In the data rows, 128 means zero.
Here are some numbered points:
[138 145 145 125 142  97  96 137 155 111 134 122 177 182 154 143 114 184
 176 155 119 129  75 111 147 127  95 137 144 129 116  83 150 188 149 137
 108  89 116  88 173  62 106 118 141 125 120 113  46 145 163 150 101 145
 106 171  98 113] 0
[139 105 113 187 128  63 111 138 158  97 112 178  98 115 126 137 114 155
 158 125 117 162  13 158  98 127 135 159 106 177 126 155  82  45 158 113
 118 133 148  90 153 159 149  70 162 127 110  61 100  93 119 177 119 128
 149 178  91  72] 1
[116 155 181 146 137 134 115 176  83 144  73 112 158  91 161 158  88 137
  95 135 120 119 150 134 107  94 198 143 130 132 117 150  93 132 163 129
 103 130 113 167  88 134  51 162 130 158 111  93 126 128 161  95 117 130
 136 101 128 143] 2
[ 66 100 113 127 173  97 138  92 168 128 200 114 112 183 143  90 174 136
 175 117 125 139  96 136  92 162 115  92 153 159 126  90  78 130 126 141
 161 158 116 101 155 102 149 127 173  75 126  86 165  61 115 138 125 102
 109 139  91 103] 3
[130 161 112  86 163 182 158 127 140 108 172 155 127 168  64 138 202  82
 108 130 137 211 165 155 133 107 135  68 138 172 197 104  97 143 123  96
 165 163  75 124 134 101 157 142 162 151 119 123 138 131 131 126 154  88
 134 136 165 117] 4
[109  75 154 138  89  51 180 133  86 117 145 169  49 145 143 146 139 141
 144  70  74  34  88 135 111 137  51  44 127  92  85 143 100  75 156 154
 126 160 122 134 133 157 117 103 136  57 117 177 110 113 145 163 161 135
 166 148  76 100] 5
[129 175 134  95  73 205 120 123 120 142 208  46 168  76 122 110 118 101
 137 102 212 149 190 118 136  99 134 163 142 113 137 104 106 140 179 113
 131 157 142 137 160 177 139 134 102 190 124 160 149 116 111 165 114 104
 131 114 124 147] 6
[141 139 103  81 151 167 153 130 123 130 111  69 140 172 107  92  87 100
 102  95  84 188 128 102 145 121 166 109 150 151 109 126  91 147  34 124
 118 152 150 163  92 121 113 154  87  97 114 138 166 176 126  98 159 158
 159 134 165 150] 7
[ 82 107 136 106 135  58  95 104 152 150 153 146 128 161 151 176 102 132
 142 102 113 180 104 118 139 124  62 169  95 157 107 120 113 177  85  91
 137 116 140 107 142 169 157 131 159 100 117  89 112 115 119 158 143 111
 146 175 151  91] 8
[111  82 153 136 117 135 133 175 131 128  23  96  88 128 180 152 114 157
 101  70 124 141 184 144 133  94 135 161 146 146 145 196  66 132 135 124
 136 104 125 183 124 145 119 168 126 108  86  98  96 152 131  79 128 136
 110 145 106 129] 9
[ 92 129 134  75  98 135 138 124 111 122  57 141 179 129 113 108 140 139
 154 127  86 166 199 123 159  81 172 174 145 181 116  88 204 155 185 142
  57 142 129 177 132 128  44 178  75 149 103 129 109 137 145 139 124 111
  89  63 220 124] 10
[ 58 145 125 112 168 194 138 137 121 151 162  84 149  42  82  82 144  82
  65 184 183 168 151 171 101  77 105 126 139 146 116 124 155 157 137 127
 150 184 131 134 177 113 103  99  66 218 103 187 169  92 161 156 141 118
 184  60 141 137] 11
[104  71 130 154  98  77  62 145  91 131 156 177 104 201 168 141  91  90
 187 115 160 116  89 125 113 126 152 167  54 127 151 145 111 102 137  97
 110 122 120 136 132 210  94  59 175  74 153 148  81 122  72 128 143 126
 136  97 144  93] 12
[162 150 153 171 135 128  90 143 168 112 185 109 164 158 112  94 119  67
  93 144 162 103  73 126 182 164  31 124 121 135 158 112  99 145 139  83
 223  36 181 107 192 210  79  91 176  97  92  71 116  52 135 153  74 143
 112 141 115 117] 13
[108 163  90 174 112 186 106 137  84 144  99  74 137  88 135 102  94  99
 134 135 139 138 208 165 142 150 185 150  55  91  91 133 168 101 113  93
 104 162 103 193 119 120 108 176 120 140 145  77 180 117 123 161  93 108
 164 140  92 153] 14
[ 98 104 102 100 136 185 172 107  81 111 107 168 146 140 111  72 173 127
 138 102 114 207 141  84 145 149 121  80 137 133  85 151 199 129  68 152
 108 202  96 153  59 106 142 135  69 151 132  99 164 138  91  97 129 164
  74 140 156 148] 15
[190  64 132 191 159  91 180 113 122 112 117 155  74 122 134 173  85 102
  85  96 161  97 111 110 131 107 106 104 124 132  65 166 112  89 151 151
 153 104 157 170 174 122 105 117 162  91  83 151 157 107 121 160 111 175
 143 120  51 128] 16
[131  68  86 144 142  56  97 130 204 149 111 115 125 129 122 188  98 145
 162  57 108  97  46 193 146 128  69 136 135 117  74 117 147 148 148 142
 110 161 140 123 135  89 146 130 157 119 171 133  64 133 133 148  73 159
 113 101 124 121] 17
[ 55 163  94 102 151 181  95 143 119 173  44 161 144 120 130 119 141 107
 141 134 122 136 130 130 127  81 124 129 119 168 116 171 139 153 122 193
 124 135 127 147 138 146 108 134  44 131 102 184 168 169 157 114 148 100
 123  61 189 223] 18
[157 140  99 135 110  57 137  82 107 116 163 127  61 130 127 113 121 177
 148 119 123 135  89  95 190 155 139 129 139 115  94 139 114 110 115 118
 101 115 110 116  68 124 165 117 157 113 134  59 147 139 121 118 126 132
 165 142 119 115] 19
[124  94  99 120 148 105 111 121 197 116  88 135 144 167 187 140  61 167
 148 117  72 116 102 120 126 154 117 103 124  70 174  93 105 148 176 126
 129 135 100  99 183 117 188 108  98 191 130  99  37  98 115  83 150 114
 150  83 121 101] 20
[151  83 115 227 122  88 122 117 156  75 125 128  85 145 176 148 145 132
 181 111 128 125 118 140 110 154 178 129 126 170 172 146 107 113 142 101
  84 133 131  58 137 146 110  99 139 156 110 105  98 124  84 178 124 112
 171  91 117  69] 21
[141  94  99 153 126  95 154 111  93 140 148 161  79  94  90 147 148 124
 122 112 145 117 108 117 125 144 130 111 125 143 123 103  76  92 160  77
 194 115 168 124 149 148 176 143 180  93 133  67 101  89 143 194 149 110
 158 131  90 124] 22
[109 177 124 137  85 185 141 136 167  66 159 105 137  73 104 139 110  84
 114 100 182 141 173 144 132  78 175 182  97 122 116 143 132 113 176 187
 157 117 185 119 127 166 104  87  81 135 133 117 161 100 109 128  97 126
 112 130 140 123] 23
[150 159 139  58  99 207 155  89  84 147 115 117 163 128 142 126 177 149
 156 114 135 175 149  82 162 136 214 176 126 103 119 168 167 153  92  71
  74 114 153 110  89 119 108 187  69 150 132 137 113 178 163 103 186 127
 120 117 193 158] 24
[ 86 104 108  95 156 139 149 143  79 162 103 146 153 140  88 214 187 117
  84 169 141 161 131 121 111 140 132  99 143 195 124 121 171 145 119 138
 106 132 131 136 123  95  90 125  58 166 128  86 182 160 185 117 151 126
 129 122 184 178] 25
[ 92 180  86  45  96  69 125 143 127 119 115  76 138 132 188 143 122 161
  96 150 123 135 137 173 134  87 110 166 151 184 122 123 137 103 177  78
 112 162 129 162 123 135 143 189  35  73  78 132 160 150 103 112 185 132
  87 152 141 170] 26
[140 192 169 117 150 157 121 134 136 145 107 105 165  75 104  94 136  85
  88 207 147 165 169 113 133  90 169 121 101 201 181 177 176 155 111 105
 152  66 148 118  99 191  93 114  66 173 129 196 147 133 176 124 129 133
  91  98 180 146] 27
[137 135  76  66  92 193 117  77 126 136  76 101 116 151 119  88 158 172
 147  96 104 117 173 139 121 100 163 182 128 143 140 181 135 140 117 166
 100 139 154 189  65 157 144 195  77 118 109 186 146 105 146 120 161 140
  82 156 187 142] 28
[122  87  92 144 187  42 126 107 130 186 164 141  69 153 101 100 210  89
 176 102 121  72  90 142 109 165  17 101 166 125 137  97 122 119 138 120
 149 155 157 112 188 154 178  65 172  62 112 146 102 130  96 179  71 137
 127 131 151 132] 29
[152  93 141 160 108 124  90  96 149 138 151 140  41 134 163 145  69 137
 137  88 112  80 150 139 107 140 120 153 127  71 125 112 123 106 167 108
 113 143 143 143 172 126 145  87 191 105 168 102 115  65 143 134 135 136
 135 155  85 140] 30
[128 183 155  43 117 148 141 100  96 118 127 148 160 134 106  81 176 130
 152 155 160 171 117 119 121 147  99 148 134 136 101 139 130 180 121 160
 100 165  87 138 135  96  98 144  84 147 123  94 142 151 209 104 124  82
 102  74 191 158] 31
[141 178 111  73  93 224 112 173 166 102 128  79 156 140  73 116 176 103
 119 130 144 140 132 142 140 132 197 155  95  94 155 125 153 169 103  92
 172 147 113 120  84 139 128 169 101 202 130 212 159 162 109 125 147 122
 102 152 185 125] 32
[199 141  99 192 121 135 140 162 172 117 152  64 127 124 135 143  77 118
 125 163 181  97 101 138 114 170 146 142 102 115 126 118  85  81  91  78
 140 118 191 125 185 104 140  67 179  72 177 115 101  96 138 171  94 137
 124 170  39 116] 33
[ 97  56 141 199 136  85 162 100  94  98 169 204  91 169 128 110 135 111
 186  89 146  40  49 103 152 148 120 125 137 124 124 111  88 111 122 156
 168 132 141  77 159 127 145  61 139 117  82  89  88  46 130 127 132 143
 145 151  92 135] 34
[129 118 193 206 116 109 132 118 162 105 173 206  76 134 114 168 100 118
 112 169 131  94  86 140  97 123 125 181 158  53 148  76  84  98 143 122
 168 121 188  72 117 155 135 107 146 112 106 135 100  89 140 127 131  92
 191 179 142 132] 35
[146  84 126 152 106 111  62 144 150 117 110 145  71 136 107 121 122 116
 130 122 164 107  58 124  79 120 138 144 120  92 122 148 101 132 107 144
  76 156 154 132 112 171 125 115 150  94 170 102 121 145 116 152 136 155
 188 129  83  96] 36
New points follow, each followed by the numbers of its two nearest points above by angle, nearest first.
[157  62  93 145 131  66 120 157 114 131 115 127 134 160 105 157  85 167
 149 118  35  90  65 122 116 117  60 133 129 139 153 138 110 100 139 121
 156 146 148 133 149 126 106 161 199 146 172  89 106 178 151 145 141 139
 112 101 152  81] -> 17 1
[124 104 154  85 117 162 151 149 125 129  83 120 148  96 131 155 115 126
 137 107 156 106 176 124  86 134 190 179 141  94 156 130 157 117 172 148
 152 122 127 115 138  92 125 138 115 171 134 102  98 134  70 114 135 130
 149 169 154 125] -> 23 2
[178 133 149 138 157  97 132 115  48 152 125 111 154 180 148 150 144 127
 147 196 126 149 220  91 171 120 163  87  77 146 166 140 188 163  84 119
 120  76 138 111  48  98 148 124 105 178 161 123 194 166 158 129 108 121
 122 101 109 187] -> 27 25
[136 210 138 133 113 220 153 124 136 102  73 130 163 115  97  75 145 160
 107 140  93 149 138 127 137 112 150 121 117 131 115 115 118 158  93  59
 110 164  91 151  94 110 109 129  87 165 163 179 173 170  80 139 138 108
  64 133 143 128] -> 32 15
[ 88 187 153 123  95 160 124 107 144  97 129 142 136 111  84 194 169 123
 120 129 131 152 111 130 121 153 207 116 159  81 116  90 122 148 132  96
 162 111 128 124 101 119 131 174  69 180 136 186 133 121 147 116 124 148
 110 106 133 160] -> 32 24
[132 131 124 100  55 202 134  98 165  98 120  91 103  73  94 141 114 108
 110 151 158 123 139 116 109 127 127 158 109 118 162 139 184 166 140 157
 150 122 123 111 127 174 146 140  40 153 117 184  97 128 133 140 148 154
  95 195 125 149] -> 32 23
[118  83 142 105  72 113 100  80 130 178 174 117 113 171 142  87  93 129
 204 131  92  73  61 116 169 139 105 109 141 113 117 129 112  93 125 116
 175 162 108 134  97 144 159 122 171 168 139 155  84 111  50 153 140 148
 140 139  99 156] -> 34 5
[119  86  66 183 142 112 111  93 166 146 143  64 129 186 199 128 146 185
 171  99 128 144 124 102 102 176 149 138 113 143  86 148 129  86 153  61
  17 166 108 137 119  79  98 104 196 161 115 144  89 103 105 137 103 141
  88 122  46 103] -> 21 17
[213  73 138 222 148  90 121 171  66 111 139 183  72 120 103 177 109  93
  94 133  90 124 115 101 170 111  93  49 111  93 161 148  50 133 138 147
 178  64 166 140 179 129 138 121 210  66 140 116  87  68 143 148  97 165
 123 110  38 110] -> 16 22
[136 115 127  89 150  78 172  88  90 178 131 190  43 176 194  97 113 176
 119 111 110  98  57  87 143  99 120 154 195  97 124 160  86 139 103 117
 177 131  91 138 127 129 165 162 160  78 165 169  92 112 137 137 169 131
 160 107 147 125] -> 5 19
[147 109 111 163 183 117 167 114 201 156 144 134  80 127 134 116 152 142
 118 128  94  79 148  89 144 136  53  84 132 115 113 156 108 113 109 108
  91 127 149 116 139 143 164  42 200  75 139 146  94 114 106 108  98 132
 108 149 134 132] -> 29 30
[112 135 164 120  78 132 136 131 100  95 120  86 139 177 116  88 147 117
 109 128 232 154 165 160  98 155 221 141 134  79 138 116 125 120 129 163
 148 118 101 134 114  79 121 152 120 143 117 115 129 110  89 126 111 131
 111 153 137 113] -> 32 23
[100 129 125  86  73 196 105 176 167  97  54 114 140 128 131 102 141 127
 107 126 178 132 170 149 124  92 126 119 142 116 161 134 159 124 126 129
 129 132 127 136  57  88 115 114  89 171 167 171 173 164 152 133 126 117
 102 120 165 148] -> 32 18
[146 119 126 219 140  45 152 137 196 124 118 128 113 132 200 171 124 158
 128  69  88 114  98 125 100 122  93 120 126 119 128 111 154 142 143 109
 106  74 116 157 156 144 107 160 168 110 120 106 127 122 186  99 163 152
 128 103 114  73] -> 17 16
[125 105  88 121 161 162 117 108 136 150 122 107 107 112 117 120 165 136
 173  97  92 108  63 114  87 156 101  94 114 105  98  98  73  72 103  72
  88 178 121 117 136 118 142  37 154  64 178 128 163 115  74 108 131 117
 150 125 144 109] -> 29 3
[161 184 111  94  78 175 131  76 125 155 108 117 152 146 100 147 113 119
 123 137 105 151 114 104 178 127 136 143 171  95  74  99 185 120 176 113
 121 106 124 135  87 165 132 190  74 167 142 164 155 131 128  63 151 109
 163  61  89 127] -> 24 10
[ 88 121 175 125 117  24 137 140  69  71 178 197 113 161 165 167  97 161
 121 112  84  86  68 141 102 114  63 118  82  63 124 150  82  86 131 176
  85 103 111 175  83 139 128 107 193  82 127 207 125 123 101 115 128 179
 158 116 113 121] -> 5 12
[ 85 149 170  80 151 141 130 155 101  94  65 146 177  52 142  95 122 108
 107 109 100 130 149 116 110  99 180 150  99 184 149  92 186 154 125 198
 136 156 153 138 144 105 157 145 132 158 106  77 110 151 144 122 160  75
  92  92 153  71] -> 10 31
